One vector is turned by the same rotation once a step. Each row is the vector after some number of steps, and that number follows the row.
The counts run from 0 to 467.
-0.345 0.800 1.434 -2.223 1.690 0.452 0.296 -1.760 2.580 -0.144 2.049 -0.383 0.659 1.204 0.088 -1.133 -3.158 0.177 -1.729 -2.232 1.399 -3.944 2.742 -1.280 -1.352 -0.976 1.328 -1.444 2.140 0.359 0.845 1.549 2.191 -4.056 3.686 -1.166 1.595 -1.052 2.780 2.994 2.455 -0.775 -4.066 -0.681 -2.197 -0.977 -0.839 1.208 -2.239 -> 193
0.463 -0.044 -1.381 -1.427 1.683 2.020 -1.773 -0.450 2.419 0.992 1.675 -2.137 -2.226 -0.714 -0.905 -1.832 -2.277 0.704 -0.001 -1.725 0.750 -3.981 1.900 1.554 -2.618 -1.298 0.947 -2.778 3.681 -2.727 -1.105 1.595 -0.265 -3.006 1.370 -1.713 2.511 0.283 0.507 3.154 1.212 -2.818 -2.462 -1.325 -3.459 -0.680 1.510 0.812 -1.078 -> 8
0.656 1.264 1.838 -1.487 4.017 1.158 -0.549 -0.649 3.215 2.201 2.747 -1.927 -0.812 -0.844 -1.098 -1.362 -2.992 -0.720 -0.245 -2.227 1.725 -2.649 3.926 0.053 -1.232 -0.234 -1.252 -3.524 2.299 -1.559 1.276 1.605 0.872 -2.643 1.678 -2.194 3.661 1.825 0.718 1.271 -0.381 -1.422 -2.761 0.204 -1.820 1.396 -0.397 0.414 -0.783 -> 234
2.164 -1.033 0.700 -2.180 1.359 0.473 -1.636 -1.497 3.266 1.331 2.228 -1.123 -1.849 0.887 0.138 1.898 -3.794 -1.594 -0.051 -1.388 2.543 -2.018 1.568 2.083 -2.599 -0.865 1.816 -1.913 2.806 -4.383 -0.342 1.192 -0.596 -0.727 2.264 -2.241 3.402 2.981 1.981 1.292 1.302 -2.514 -1.319 -0.323 -2.659 -0.007 -0.152 -1.229 -0.889 -> 43
0.882 1.400 -0.332 -2.356 1.831 1.101 -0.006 -1.056 1.907 1.452 0.858 -1.323 -1.523 0.155 0.131 -1.127 -1.740 -0.385 -2.002 -1.636 1.623 -4.113 3.226 1.934 -3.507 -0.865 0.223 -1.699 2.266 -1.239 -0.674 3.431 -0.221 -3.375 1.334 -2.274 3.625 -1.514 3.698 2.936 1.433 -1.715 -2.698 -1.035 -0.831 -0.392 -1.996 -0.317 -1.565 -> 245
1.329 0.815 3.361 -2.198 1.903 2.411 -1.180 -1.905 3.026 -0.168 0.631 -1.106 0.708 -0.300 -1.530 1.493 -3.325 -0.109 -0.669 -1.935 1.282 -2.388 3.378 0.892 -1.363 -1.645 0.166 -1.180 3.535 -1.755 0.029 2.426 -0.521 -1.507 2.686 -3.512 3.604 1.379 1.545 1.452 0.158 -1.361 -2.694 0.559 -1.801 -0.629 -2.229 1.301 -2.149 -> 211
0.962 1.468 1.186 -1.267 3.412 0.384 -0.832 -0.219 2.968 2.791 2.840 -1.775 -1.120 -1.218 -1.221 -1.507 -3.543 -0.102 0.196 -2.501 2.345 -2.974 3.334 0.556 -1.998 0.110 -1.172 -3.695 2.251 -1.873 1.582 1.597 1.220 -2.519 1.203 -1.613 3.470 1.402 0.529 1.790 -0.476 -1.573 -2.229 -0.084 -2.642 1.046 0.448 0.307 -0.520 -> 233
1.164 0.625 -1.661 -1.981 0.148 0.108 -1.825 -0.799 2.809 1.007 0.818 -1.563 -1.295 1.615 1.005 -1.625 -3.184 -0.117 -1.566 -2.196 -0.050 -4.311 1.323 0.594 -3.641 -1.828 2.861 -1.203 3.952 -2.608 -0.797 1.394 -1.144 -2.096 2.017 -1.592 1.580 -0.731 2.597 3.692 1.934 -1.256 -2.646 -1.186 -2.334 -1.368 -0.209 -0.598 -1.452 -> 384
1.819 -0.379 1.109 -2.801 2.025 1.335 -1.638 -1.909 3.065 -0.857 1.609 -0.183 0.169 1.076 1.075 -0.075 -2.564 -0.770 0.477 -1.032 0.028 -4.025 2.781 -0.164 -1.395 -1.714 1.211 -2.160 3.994 -2.538 -0.964 0.891 1.493 -2.319 3.632 -0.092 2.564 0.267 2.519 0.808 2.156 -1.534 -2.486 -1.128 -2.784 -1.795 1.630 1.283 -1.740 -> 417
0.466 -0.401 -0.454 -1.615 1.896 2.110 -1.822 -1.056 2.747 -0.267 1.817 -1.272 -0.464 0.000 -0.380 -1.403 -2.681 0.517 -0.839 -2.246 0.615 -2.820 0.936 -1.111 -0.814 -2.085 1.768 -3.281 3.970 -1.772 1.124 1.025 1.320 -3.847 2.842 0.392 1.739 0.667 0.875 2.961 2.031 -1.953 -3.332 -1.610 -3.684 -0.530 1.704 -0.063 -2.370 -> 307
1.886 -0.124 -0.480 -2.419 1.239 0.413 -2.570 -0.590 2.964 0.587 1.413 -0.396 -0.587 0.413 0.349 -1.322 -3.679 -0.518 0.603 -1.001 0.851 -4.265 2.243 -0.189 -2.717 -1.853 1.493 -1.668 4.314 -4.285 -1.146 0.149 1.120 -1.999 2.590 -0.309 2.525 -0.052 2.033 2.547 1.295 -1.954 -1.430 -1.398 -3.013 -2.334 1.113 -0.057 -1.646 -> 172
1.134 0.125 0.482 -2.239 1.373 1.170 0.490 -3.290 2.080 0.078 1.130 -0.864 -0.866 1.206 -0.006 0.613 -1.932 0.871 -0.854 -3.268 1.456 -3.360 1.438 2.377 -3.026 -0.453 1.864 -1.169 2.214 0.387 -0.423 3.622 0.662 -3.355 2.580 -2.148 2.384 -0.925 3.534 2.033 3.336 -1.658 -2.990 -1.023 -1.949 -1.142 -1.008 0.888 -1.307 -> 328
0.680 0.114 0.692 -1.595 1.753 -0.760 -1.609 -0.862 4.062 1.072 3.623 -1.472 -0.841 1.780 0.401 -0.557 -4.463 -1.223 -0.050 -2.097 1.048 -2.789 1.746 -1.099 -1.575 -0.773 2.262 -2.606 2.784 -2.883 0.805 -0.510 0.687 -1.746 3.853 -0.951 1.569 3.185 0.597 1.706 1.114 -0.940 -2.924 0.028 -3.337 0.566 1.183 0.009 -1.198 -> 394
1.354 0.583 2.586 -2.097 1.977 0.721 -2.270 -0.457 3.881 0.436 1.912 -0.963 0.800 0.158 -0.664 0.044 -4.514 -0.715 -0.841 -2.059 0.841 -2.062 2.609 -1.518 -0.726 -1.835 0.871 -2.281 4.244 -3.193 1.373 0.417 0.516 -1.394 3.369 -1.408 2.579 2.628 0.480 1.863 -0.294 -0.803 -2.534 0.491 -2.555 0.345 -0.454 -0.474 -2.108 -> 180
-0.434 1.423 -0.029 -1.501 0.932 2.012 -1.417 -0.968 2.536 -0.650 1.068 -2.408 -0.817 0.748 -0.523 -0.976 -2.092 0.156 -1.354 -1.613 -0.727 -4.847 3.009 0.166 -2.159 -1.854 1.140 -1.335 3.434 -1.375 -2.079 1.978 -1.113 -3.088 2.793 -2.606 1.949 -0.519 1.742 3.019 1.393 -1.376 -3.737 -0.602 -2.057 -1.040 -0.194 2.235 -1.944 -> 466
0.992 1.821 -0.209 -1.969 1.072 1.485 -1.291 -1.065 2.272 0.655 0.102 -1.752 -0.534 -0.066 -0.384 -1.529 -2.286 0.461 -1.173 -1.923 -0.327 -4.438 3.167 1.101 -3.149 -1.612 0.719 -1.121 3.878 -1.815 -1.348 2.803 -0.962 -2.831 1.662 -2.894 2.671 -1.492 2.317 3.398 0.805 -1.184 -2.837 -0.574 -1.633 -1.354 -1.272 1.013 -1.631 -> 464
1.470 0.788 1.407 -2.810 1.161 -0.818 0.603 -2.615 2.921 1.216 1.697 0.072 0.404 2.410 1.009 0.300 -3.926 -0.798 -1.594 -2.944 1.759 -3.398 2.008 0.321 -2.811 -0.550 2.167 -0.528 2.048 -0.510 0.811 2.246 0.706 -2.438 2.940 -1.904 2.186 -0.394 4.236 2.201 2.058 -0.338 -2.968 -0.202 -1.263 -0.730 -2.079 -0.693 -1.743 -> 407
1.285 0.155 0.847 -2.081 3.074 0.946 -0.497 -2.231 3.128 0.712 2.693 -1.867 -1.240 1.126 0.749 -0.037 -1.806 -1.086 1.081 -1.413 0.175 -4.324 3.540 1.552 -2.022 -0.087 0.079 -3.226 3.050 -1.615 -1.364 1.684 0.180 -2.192 3.349 -1.847 3.151 1.603 1.806 -0.232 1.707 -1.715 -2.711 -0.184 -2.539 -0.261 1.899 2.161 -0.423 -> 120
0.961 1.628 2.285 -1.674 0.737 0.146 -1.388 -2.220 3.280 0.598 0.982 -1.075 1.190 0.848 -1.096 0.383 -5.088 1.162 -0.847 -3.795 0.737 -2.621 1.586 -0.101 -1.968 -1.665 2.122 -0.468 3.726 -1.086 1.035 1.699 -0.314 -1.655 3.072 -3.092 1.859 1.086 1.167 3.359 0.579 -0.282 -2.941 0.792 -2.402 -0.528 -2.072 0.355 -2.121 -> 431
1.616 1.810 0.862 -1.832 1.878 0.961 -2.134 -1.107 3.463 1.053 0.530 -2.673 -0.535 0.496 0.190 0.087 -2.701 -0.788 -1.824 -2.411 -0.420 -3.051 3.052 0.940 -2.411 -1.671 0.935 -1.673 4.253 -2.191 -0.445 2.533 -2.754 -0.937 2.031 -3.471 3.216 0.722 1.984 1.519 -0.446 -0.139 -2.898 0.467 -1.173 1.002 -1.582 -0.633 -1.333 -> 131
1.929 -0.203 0.033 -2.884 1.205 -0.183 -0.633 -2.137 2.445 0.356 1.381 0.235 -0.133 1.821 0.874 -0.584 -3.175 -0.073 0.171 -1.713 1.065 -4.363 2.267 0.831 -3.102 -0.903 1.913 -1.036 3.153 -2.066 -0.864 1.487 1.963 -2.653 3.025 -0.311 2.331 -0.963 3.551 2.049 3.013 -1.438 -1.859 -1.366 -2.668 -2.086 0.549 0.502 -1.444 -> 414
2.737 0.130 1.425 -3.122 1.427 1.940 -2.014 -1.513 2.855 0.365 0.039 -0.636 -0.056 -0.278 -0.283 0.959 -3.155 -0.684 -1.953 -1.937 2.215 -1.281 1.849 0.890 -1.810 -2.174 1.369 -1.426 3.949 -2.787 1.067 2.752 -0.617 -1.980 1.969 -1.783 3.849 0.888 3.128 2.159 0.850 -1.744 -1.996 -0.629 -1.600 0.293 -2.050 -2.554 -2.441 -> 294
1.029 1.034 1.223 -3.209 1.465 0.296 -0.343 -1.328 2.933 0.169 1.057 -0.399 0.155 1.859 1.549 0.003 -2.437 -1.923 -2.450 -0.951 0.442 -3.744 3.610 -0.087 -2.171 -1.682 1.225 -1.051 2.822 -1.743 -0.317 2.087 -0.471 -2.195 3.270 -2.057 2.655 -0.457 4.375 1.641 1.149 -0.621 -3.365 -0.425 -0.424 -0.324 -2.186 -0.542 -1.947 -> 162
-0.203 -0.385 -0.633 -2.049 1.943 2.140 -1.603 -0.148 2.629 0.035 1.879 -1.753 -2.149 0.107 0.440 -0.893 -1.433 -1.346 -0.925 -0.203 0.558 -4.367 3.109 0.913 -1.760 -1.742 0.897 -2.778 3.271 -3.187 -2.352 1.133 -0.184 -3.037 2.591 -1.705 2.784 0.833 1.661 1.982 1.709 -3.030 -3.346 -1.136 -2.447 -0.973 0.978 1.504 -1.831 -> 253
1.410 0.509 -0.419 -3.000 1.316 0.790 -1.396 -1.047 2.698 -0.220 0.826 -0.293 -0.169 0.951 1.304 -1.147 -2.094 -1.107 -1.323 -0.722 -0.036 -4.458 2.795 -0.348 -2.442 -2.330 1.419 -1.469 4.086 -2.640 -1.468 1.407 0.487 -2.543 2.894 -0.460 2.239 -1.406 3.739 2.273 1.857 -1.155 -2.807 -1.584 -1.582 -1.706 -0.406 -0.245 -2.227 -> 167
1.599 0.287 0.496 -2.376 3.459 1.555 -0.876 -1.748 3.165 0.919 2.614 -1.848 -1.371 0.409 0.959 -0.997 -1.399 -1.128 0.801 -1.280 -0.095 -4.351 3.876 1.296 -1.893 -0.293 -0.178 -3.637 3.133 -1.581 -0.848 1.872 0.243 -2.470 3.044 -0.972 3.003 0.885 1.980 -0.282 1.565 -1.425 -2.639 -0.839 -2.416 -0.457 2.068 1.599 -0.229 -> 119
1.219 -0.710 0.373 -1.401 1.239 1.512 -1.769 -2.437 2.997 -0.358 2.340 -1.468 -0.840 0.829 -0.395 0.320 -3.390 1.105 1.520 -3.006 0.231 -3.472 1.070 1.005 -2.128 -1.202 2.580 -2.005 4.042 -2.294 -0.853 1.140 0.533 -2.114 3.243 -1.293 1.723 1.308 0.709 2.067 2.357 -1.889 -2.303 -0.683 -4.176 -1.727 1.811 1.679 -1.322 -> 91
-0.293 0.102 -0.567 -1.285 1.872 2.460 -2.048 -0.321 3.043 0.223 2.259 -2.604 -2.099 -0.494 -0.797 -1.169 -2.031 -0.176 -0.606 -1.536 0.389 -3.235 2.656 0.839 -1.106 -1.521 1.046 -3.380 3.663 -2.582 -0.971 0.981 -0.519 -2.999 2.479 -1.807 2.418 1.803 0.035 2.376 0.968 -2.693 -3.330 -0.812 -3.294 -0.088 1.806 1.234 -1.440 -> 10
2.587 1.688 1.420 -2.429 2.385 -1.115 -0.829 -1.514 3.474 2.018 1.443 -0.511 0.424 1.046 0.954 -0.602 -3.943 -0.998 -1.448 -3.149 1.862 -2.145 2.317 -0.541 -2.542 -0.796 1.021 -1.987 2.997 -1.410 2.496 1.955 0.407 -1.882 2.385 -1.268 2.980 0.100 3.364 1.857 0.592 -0.019 -2.634 -0.189 -1.347 0.815 -1.715 -2.418 -1.311 -> 403
0.677 2.097 0.812 -0.962 2.025 1.518 -1.438 -1.320 3.617 0.968 1.191 -3.227 -0.669 0.435 -0.356 -0.952 -2.632 0.042 -2.555 -3.604 -0.128 -2.344 1.860 0.510 -1.733 -1.185 1.363 -2.489 3.584 0.017 1.241 2.865 -2.117 -2.320 2.400 -3.139 2.074 0.976 1.283 2.295 0.217 -0.393 -3.883 0.289 -1.713 1.773 -1.378 -0.327 -1.504 -> 350
0.693 -0.082 -0.009 -1.788 2.171 1.894 -2.709 0.302 3.332 1.292 2.081 -1.935 -2.123 -0.639 -0.200 -0.892 -2.970 -1.383 -0.643 -0.396 1.401 -3.015 2.921 0.727 -1.626 -1.498 0.342 -2.999 3.489 -4.375 -0.733 0.507 -0.616 -1.846 1.912 -1.730 3.358 2.176 0.517 2.190 0.039 -2.712 -2.105 -0.847 -2.821 0.091 0.915 -0.441 -1.292 -> 258
